In the rows, 128 means zero.
One turn or mirror swaps these rows in pairs. Which row does each one swap with?
The rows were stretched afterwards, more along some directions than others.
kapum: [128 123 124 115 144 111 116 144 160 100 123 142 107 124 127 103]
peg: [139 108 170 118 132 100 133 125  97 115 165 160 151 108 109 120]
nuper: [119 146 128 118 149 110 141 162 141  99 118 154 111  96  90 145]
Lezul: [135  96 163 125  96 122 123 136 158 119 143 140 119 119 152 111]
fopa: [100 117 146 159 140 113 136  98 141 130 127 128 106 116 135 185]
kedig: [125 143 162 126 154 115 146 126  81 133 111 126  86  95 116 131]
lize: [160 116 165 112 145 140 159 116  70 142 108 141 148 113 156 122]
Rumel: [145 132 126 123 115  94 140 137 163 122 144 139 134 113 102 145]
Riful: [108 116 147 128 160  77 121 103 132 105  69 124 144  84 103 185]
vukot: [151 110 158 113 149 138 151 117  75 134 108 148 145 113 158 125]
begiv: [159 128  96 123 136 136 143 136 140 154  92 116 155 138 147 120]
Nuben: [109 125 142 150 143 125 143 103 118 144 135 129 102 115 143 168]
kar: [127 133  70 134 173 126 115 127 159 143  92 133 136 137 107 137]
keru: [115  93 165 131  95 108 118 140 164 107 137 144 110 125 141 125]
difi: [135 151 131 125 128 137 150 137 171 125 143 163 142 156 108 154]
pama: [110 141  92 124 157 111 130 123 171 103  83 148 144 135 114 165]
Lar: [136 113 109 155 100 143 147 137 132 123 157 144 160 179 116  78]
nat: [124 160 128 121 132 135 147 141 165 129 134 153 132 149 102 158]
rema: [159 115 147 125 163 105 131 109  90 156 108 135 152 120 127 139]
modab: [170 140 125 114 133 131 159 119 101 155 115 119 147  95 118 120]
lik: [144 150 138 109  96 153 143 123  73 100 121  93 136 123 121  40]
Sofi: [162 129 147 103  82 166 142 122  73 144 145 102 158 138 159  46]
rutel: [129 156 132 124 130 133 149 132 170 127 134 152 133 150 103 167]
zezo: [151 138  93 124 139 133 143 142 141 149  95 116 148 137 140 119]
bimi: [144 117 164 109 131 105 129 128  84 118 170 153 154 103 111 105]
Siku: [106 114 109 165 117 149 131 116 117 136 129 134 150 193 121  95]
Kor: [146 134 125 116 122  88 140 132 165 126 134 145 135 105 102 161]
Redup: [129  99 154 121 101 127 115 134 158 121 134 136 112 126 154 113]
Mufo: [134 148 156 120 159 126 153 109  76 141 115 133 106 102 126 128]
ligu: [134 121 144 120 143 103 142 103 140 150  87 141 159 121 129 209]
givu: [128 129  73 139 167 120 113 132 143 152  89 128 140 129 114 141]
dosur: [124 154 126 122 122 140 143 141 171 111 154 153 134 152 104 139]
pim: [118 128 156 114 114 131 130 141  73  91 131 118 119  92 141  67]
Vozi: [106 114  91 163 139 141 126 120 124 153 120 143 149 190 125 122]
Zesir: [129  94 161 127  95 123 117 133 149 122 137 132 120 126 149 104]
butot: [118  93 173 155 146  88 140 106 137 116 148 154 124 104 134 186]

Sofi swaps with ligu
kar swaps with kedig
Riful swaps with lik

